Each row is where one point has got to under a steady rotation. How many steps took it there?
The counts run from 0 to 232.
[126 126 131  68 132 107 197 117  84 149 138 116  98 108 130 123 100 155
 164  99 155 124 119 160 110 110 156 128  98 144  91 170 119 152  98 118
 116  89 167 130  96 120 113 136 158  97 128 149 175 124  78 140 144] => 169
[104 120 123 100 123 163 168 193 131 132 124 167  84 109 135 100 114 121
 131  77  79 134  99 158 158 103 126 132 131 134 110 159 145 146 119 164
 147  71 140 125 141 115 135 106 118 165 123 132 124 143 106  87 116] => 136
[ 95 126 115  94 158 163 125 150 128 150 179 156 104  99 124 167 107  88
 142 129  90 136 147 126 150 118 111 119 146 122 126 157 127 106 112  80
 159  98 170 116 132 126 109 121 100 106 100  81 187 135 104  83  74] => 148
[126 103 149 146 113 107 147 182 155 141 190 108  73 144 103 130 153 109
 160 111 106  94 131 158 132 119 129  90 129 110 150 162  90 115 151 148
 127  84 142 150 153 184 164 105 138 126 183 164 140 111  98 114 100] => 70
[132 115 109 128 111 124 159 124  96 163 146 134 139 105 106  83 135 124
 108  78 121 169 143 143  83 144 112 106 113 131 131 156 142 118 139 110
 108  67 168 139 174 102 143 153 117 133  64 144 170  82 112 116 128] => 48
[ 96  97 129  87 169  92 187 146  79 181 163 162 100 120 133 122 148 123
 126  97  96 166 131 152 112 138 122 166 122 121 100 165 174 138 128 124
 108  94 153  99 117 104 142 147 137 114 110 163 157 130 101 136 117] => 43
[121 126 126 121 107 112 117 159 109 179 167  69 132 157  95 112 118 108
 143  90 103 118 137 104  86 109  89 123 151 131 143 127 161  88 184 126
 139 101 175 158 138 109 160 152 137  99 112 120 148 108 127 102 118] => 191
[136 118 158 125 122  88 179 147  93 130 138 130 158 119 146 102 141 120
 109 100 125 151 119 166 157 113 144 110  84 119 157 197 104 152 136  90
 121  58 111 158 124 169 136 106 112 130  98 142 122 142 151 104 113] => 217
[100 100 126 124 119 102 164 119  99 147 122 131 158 121 130 115 108 139
 108 107 130 140 152 151 148  97 127 113 154 136 133 194 159 137 166 108
 155  81 153 156  93 112 160 147 141 107 147 151 168 173 151  60 169] => 88
[121 132 141 111 106 125 112 160  79 132 120 112 129 120 162  79  89 114
 139 129 137 153 144 110 165  96 140 109 138 120 122 183 138 140 155 126
 147  88 137 172  76  85 164 143 102  87 160  90 138 138 135  71 134] => 228
[142 122 117  88 120 107 136 160  88 142 122 109 155  85 135  84 114 111
 138  84 123 110 134 106 121  83 146 124 136 152  88 179 130 162 172 128
 159  92 140 163  98 116 131 159 116  94 103  88 139 125 166 102 151] => 95
[108 111 131  68 162 100 175 126  71 175 157 156 122 125 139 138 144 115
 138 101  86 166 132 160  98 128 128 162 133 115 121 171 171 137 139 112
 102 103 164 101 110 105 136 132 143 104  82 161 159 134 101 137 105] => 44
[ 82 122 114 147 140 113 113 150 130 135 182 116  94 137 100  85  74  90
 145 146  92 165 109 124 112 116  82 127 120 128 131 175 114  98 106  68
 124 105 153 176 115 131 113 122 109 153 121 128 162  94 122  93  98] => 152
[129 148 131  88 145 101 152 165 123 140 165 119 116 155 129 134  76 107
 147 157 102 123 153 156 173 179 126 134 128  81 132 158 158  93 151  86
 102 109 161 115 138 110 141 112 129 117 165 152 138 184 118  87 141] => 118
[118 126 126 100 131 110 127 190 135  96 171 131 123  82  90 121 104  65
 154 102  97 130 149 139 151 157 144 122 128 132 119 142  72 152 150  96
  95  65 106 141 106 111 146 144 140 154 152 114 113 121 119  93 133] => 107
[168 105 153  88 112  81 146 135 126 119 146 118 137 106 134 136 132 117
 148 179 113  80 136 147 118  94 170 120 127 134 140 181 105 148 188 102
 137  81 195 127 129 178 125 110 129  89 124 118 133 102 133 159 125] => 207
[142  94 110 117 102  95 160 128 109 145 102 124  98  81 108  92 158 120
 167 113 101 156 132 195  86 152 128 128  99 111 131 160 111 150 132 179
 117  72 150 140 118 121 130 145 119 148 121 189 166 104  96 134 134] => 173
[111 107  88  87 107 105 129 168 139 141 128 137  81  89 146 139 135  96
 175 143  90 123 114 204  94 155 131 149  93  93 125 138 119 138 115 163
 162 103 156 152  96 126 132 130 128 127 150 154 154  86 106 137 126] => 32
[ 74 103 147 121 151 154 130 172 113 143 147 125 137  86  88 100 102  85
 140 133  94 140 118 149 156 115  83 136 109 121 106 150 125 144 138 102
 121  77 168 134 120 115 100 150 106 152 117 103 150 169 132  99 123] => 13
[138 117 129 127 111 145 124 128  97 141 125 130 112 119 115 107 122 142
 164  99 106 200 161 143 106 133 132 126 122 115 148 156 109 118 161 141
  99  43 141 145 124 109 173  97 125 101  87 156 159 110  69  95  91] => 180
[104 127 121 108 119 100 146 122 106 150 129 130 163 131 140 128 142 119
 112  88 108 122 152 159 149  98 136 103 161 136 134 187 173 132 147 122
 156  99 147 147  98 116 157 149 135 116 126 166 166 178 159  55 153] => 89
[150 108 134 143  87 113 144 169 148 132 165  97  86 151  93 139 139 122
 152 103 118  81 147 150 130 125 140  80 139 130 159 146  95 110 147 140
 149  66 160 160 144 177 162 114 138 117 165 149 141 108  96  96 104] => 69
[113 164 139  92 104  98 186 159 120 147 130 101 113 140 144  56  61 132
 112 148 112 128 107 160 133 123 125 121  94  97 117 168 151 125 111  87
  93  90 142 152 159 127 133 141 119 147 138 149 116 120 150 116 171] => 123
[120 100 108 144 144 127 131 205 127 147 148 139 103  96 115  96 121  84
 136 116  72 148 108 127 120 123 103 150 129 126 131 155 119 115 137 138
 159  85 150 144 164 151 130 134  72 169 105 102 134 108 130 110  77] => 144
[123 125 143 131 117 111 119 139  93 146 164  78 119 155  83  74 102 100
 159 101 119 127 107 122 100  87 112  93 160 150 131 159 137 116 157 119
 108 110 186 160 113  92 146 132 157 127 103 142 129 135  91  87 119] => 58
[128 110 121 145 116 109 151 140  86 173 150 123 131 116  98  68 140 111
 124  84 114 165 131 131  87 147 101 123 110 134 119 147 151 109 158 123
 107  77 166 144 176 107 150 165  98 125  69 147 175  96 131 121 118] => 49
[121 119 140 122 101 118 104 132  97 140 150  69 113 143  80  96 122  80
 163 117 104 101 112 141 111  93 108  81 168 139 136 161 141 119 152 129
 102 106 201 150  91  86 142 138 155 135 113 137 132 136  99  93 117] => 59
[109 104 131 111 132 115 158 129  95 144 118  82 183  72 148 130 129  84
 122 121 120 134 144 154 161 133 128 134 112 107 170 172 124 140 178 128
 133  90 169 152 116 105 135 156 121 101 140 123 165 187 168  86 142] => 221
[119 149 112  94 154 133 132 142 134 166 153 102 139 102 117 136 106  93
 152 102  88  94 114 156 132 117  81 114  90 105 125 156 115 105 108  82
 142 120 152 143 142 142 106 119 101 144  64 110 180 172 130  97  96] => 16
[112 135 117 109 126  95 144 124 109 164 124 141 157 130 145 118 155 107
 116  74  90 110 133 169 147  91 137  88 145 134 120 202 162 139 142 125
 152 113 123 147  98 125 165 125 126 131 116 173 155 171 166  62 147] => 90
[ 62 113 125 142 141 105 114 149 120 130 166 115  99 124  98  87  86  81
 141 167 106 150 114 143 124 109  79 125 122 126 127 167 128 110 105  79
 122 104 173 168  91 112 108 152 116 150 142 129 158 102 125  98 112] => 153
[168 119 110  82 106  77 175 130  81 129 110 103 102 125 105 111 120 135
 167  92 117 125 137 173  77 135 153 145 106 129 129 172 110 133 101 147
 129  83 163 151 100 130 117 129 140 132 100 180 157 133  75 121 127] => 171
[135 102 145  92 129 121 186 145  77 192 126 126 104  81 128 141 164 140
 159  97 120 140 141 138 122 125 138 137  98 116 100 153 142 140 147 168
 107  83 160  98 133 139 159 148 107  84 114 132 177 124  98 143 100] => 176
[102 111 126 142 107 149 123 174 127 157 140 103  96 118 109  95  80 117
 164 161 136 104 114 131 148 107  92 113  90 101  95 147 140 101 115 107
 160 111 177 174 112 120 121 144  83 107 141  85 177 139 124  90 115] => 21
[138 136 142 116 114 112 143 204 124 125 164 134 121 124 106  99  70 113
 130 153 128 148 158 135 154 181 133 120  89  81 119 130 113 112 154  74
 111  60 143 139 156 134 139 138  99 104 171 112 134 107 134 101 144] => 115
[118 123  98  82 143 126 199 141 123 182 156 135  85  91 154 145 105 146
 162 112 117 128 141 138 107 136 146 155 104 118 104 157 120 138 120 135
 147 100 158 121 147 138 140 135 125  83 146 149 201  79  98 139 132] => 35
[117 143 150 128 124 150 137 135 101 160 190 111 112 161 119  76 103 136
 156  65 126 139 102 121 119  93 107  90 124 142  89 148 124 128 152  89
 106 102 145 140 143  99 149 110 143  96  73 142 150 108 101  99 120] => 56
[106  96 142 141 130 127 170 153  76 183 154 108 120 136  95 128 138 120
 134  80 115 171 143 133 126 118  99 130 146 127 130 160 169 114 137 137
  85  65 146 126 120 104 187 173 126 125 121 149 157 134  97  95 104] => 183
[168 130 129  84 128  67 115 188  97 109 156 128 107 133 114 114  97  89
 161  99 104 111 146 103 144 110 165 121 152 148  97 186 108 129 138  89
 117  93 114 140  68 133 144 123 120 126 125  99 104 136 117  96  82] => 104
[100 139 122  86 160 143 135 153 124 160 149 101 157  98 104 140 107  84
 144  98 101  96 117 157 148 111  84 116 100 122 112 145 137 124 108  82
 136 115 166 136 132 119  94 143 114 140  85  88 178 191 131  93 110] => 15
[123 125 145  87 117  99 127 152 126 116 185  90 121 172 115 124  91 113
 164 126 113  96 118 127  99  77 136 118 165 156 136 157 138 129 182  93
 148 107 184 158  96 134 132 105 173  98 143 130 103 104 109 111 141] => 199
[149 140 120  99 125 131 172 137 119 136  81 110  83 112 152  73  63 156
 161 153  91 136 106 122 131  82 151 120 149 127 124 204 156 125 142 161
 134 102 171 126 142 111 134 100  97 143 115 140 139 142 123 117 116] => 132
[135 157 112  75 100 161 166 141 159 151 107 129 125  88 161 113 107 119
 140 113  95 103 114 202 146 147 134  99 103 108 115 139 142 142 143 145
 147  97 158 126 188 100 130 111 122 139 122 137 160 143 143 100 173] => 128
[139 127 116 118 113 109 100 155 124 170 158  73 132 159 102 125 132  98
 148 113  84 110 145 125  91 115  99 111 171 126 161 130 172  83 197 130
 142 107 187 146 134 110 167 136 126  98 116 129 145 120 135  89 117] => 192
[156 138 137  51 100 112 153 182 110 125  84 155 109  97 119 101 114 120
 106 117  80 127 138 143 111 120 155 134 140 160 115 161 142 134 119 137
 164  56 175 119 161 135  99 139  93 154 104 100 118 127 134 115 126] => 1
